In the rows, zero is written as 128.
The rows of X fall into 3 groups, and each row is roughly a mix of its group's hidden directions; some rows fit no group.
X, 87 rows:
[[155 158 118 106 107 110 167  72 134 130 179]
 [175  85 145 114 158  91 179 130 141 134 102]
 [116  91 137 148 147  92  84 184 116  97 110]
 [ 89 107 139 138  99 125  86  79 130  75 139]
 [131 163  82  68 137 148 133 154 170 111 117]
 [ 67 140 165 160 124 146 118 152 134 182 121]
 [137 133  99  76 134 125 169 130 169 144  74]
 [121 149  85 164  79 172 157 153 154 120 117]
 [109 167 102  96 122 151 114 134  82  71 150]
 [130 112 122 124 106 113 166  83 126 167  63]
 [110 142  84 123 103  51 115 126 152 145 143]
 [157 161  77 116  97 138 149  98 102 165  93]
 [ 92 158 119  99 110  52 144 119 135 106 136]
 [138 166  78  90  77 146 110 110 162 128 126]
 [133 166 102 150 102 200  92 121 124 129 108]
 [120  93 142 126  96  74 124 168 111  90  90]
 [146 127 135 158  80 122 130 171 152 183  94]
 [140 126  93 164 113 100  96 109  94 120  65]
 [152 140 149 153 112 164 165  88 136 191 126]
 [100 154 139  76 118  93 166 116 117  75 125]
 [148  82  72 133 148 130 141  89 175 140 137]
 [137 138  81 102 111 129 154  78 109 130  70]
 [121 116 117  83 109 117 153 107 188 138  75]
 [124 143 118  78 105  90 172 137 140  74 149]
 [181 112 122 119 142 112 113 134 126  69 181]
 [ 74 117 150 130 162 131 161 137 128 158  70]
 [135 136 118 180 148 147 108 189 135 103  86]
 [140 109 161 126 146  65  89 128 126 181 127]
 [162  80 163 129 166  91 174 140 137 139 111]
 [138 165 117  84  90 126 175 115 146  93 164]
 [136  86 141 166 130  70 123 135 104 142  77]
 [131 128 144 196 147 176  91 143 121 158 140]
 [ 91 142  96 145 155 150 149  92 135  72 163]
 [180 126 106 113 117 119 103 120 130  71 180]
 [150 107 149 149 124  87  95 145 142 199 115]
 [143  98 110 129 165  85  75 105 131 167 154]
 [149 184  91 143 106 159 159 142 144  92  97]
 [121  94 166 159 166 136 102 193 140 134 138]
 [159 127  96 107  85 191 148 157 123 118 101]
 [166 125 178 154  72 128 167 143 141 138 150]
 [ 91 161 144 150  86  94 177 143 160 121 110]
 [138 107 185 181 138 157 144 137 151 165 104]
 [130  86 142 123 104  50 110 134 103 103 129]
 [130 144 145  73 126  75  89 139  82 128 133]
 [175 128 100  97 118 113 176 112 141 162  82]
 [131 134 132 175 155 171  70 140  98 146 153]
 [158  96 117  97  97 113 176 128 169 148  88]
 [121 107 111 128 104  93 115  82  90 146  68]
 [133 106 174 170 116 178 103 160 131 166 121]
 [122 138  88 120  87 134 105  64 104  90 117]
 [112 110 129 106 130 115 172 107 151 158  56]
 [141  87 139 133 125 105 106  89 119  58 155]
 [141 154  74  73 129 142 119 130 153  78 132]
 [171  92 167 156 166 100 141 154 109 120 164]
 [148  91 173 167  93 101 104 106 133 128 170]
 [128 160 132 155 161 148 144 177  86 179 133]
 [172 127 136 180 174 150 138  99  94 117 154]
 [108 118 138  79  59 111 143 139 117  90 110]
 [109  95 171 127  90 141 127 190 128 117  91]
 [102  75 159 119 105 122  65 129  97 145 127]
 [123 156  91 102 129 162  95 135  78  85 156]
 [111 129  59 172 136 151 129 106 160 115 161]
 [130  78 163 163 127 113  99 114 103 181 105]
 [131 138 162 144 143 133 137 191 152 187 148]
 [113 107 190 162 175 130 159  97 149 127 126]
 [106 100 182 154 127 118  92 147 154 108 178]
 [130 144  89 140 136  95 131 166 126  69  81]
 [118 144 107  77 140  91 192  98 139 115 133]
 [123 128 120  94 106 126 100  56 106 149 168]
 [ 87 162 141 195 125  96 104 140 137 150 149]
 [170  75 138 124 143 104 114 120 152 188 110]
 [143 119 107 157 164  87 127  72 108 168 105]
 [113 151  85 107 198 121 116 132 142  97 158]
 [126 137 121  94 113 176 181 124 122  71 113]
 [161 141  99  97 108 123 168 120 152 176  81]
 [146 114 168 153  89 124 121 195 137  94 143]
 [ 87 153 142 136 122 136 191 113 145  73 126]
 [132 133 108 113 141  93 182  68 123 160 103]
 [ 75 135 126 152 139 142 142 103  77 149  77]
 [160 129 123 178 136 134  77  86 110 163 154]
 [103 147 116 152 149 192 142 114 116  74 151]
 [126 159  86 102 148 136 138  53 124 151 141]
 [142 144 102 106  67 164 164 162 131 112  96]
 [119 137 120 149 136 176  65 177 131  99 133]
 [125 118  77 178 139 162 142 151 127 181 113]
 [113 152  85  71 137  97 138  98 127  86 152]
 [ 99 166 113 101 144 155 146 174 158 171  99]]

One row of each group comes first, with its name. Which group is each row after those in?
[204 125  89  92 118 110 145 111 136 103 134] => R
[114 165  71  97 161 145 120  73 126 128 137] => Z
[110 154  78 183 103 176 129 143 143 117 143] => Q

[ 85 147 120 150 120  57 149 111 166 128 141] => Q
[125 104 104  98 173  77 113  80 135 121 158] => Q
[148 159  89 129 106 146  87 114  98  86 174] => R
[148 115 153 153  99 119  83 125 135 102 196] => R
[128 148 142 173  88 118 102 177 131 180 113] => Q
[130 106 159  95 137  50 142 109 147 150 114] => Q
[138 122 139 137 195 125 171 167  91 146 110] => R
[ 96 179 102  96 104 104 118 138  95  83 148] => Q
[111 131 129  77 167 122 147 105 146 134 196] => Z
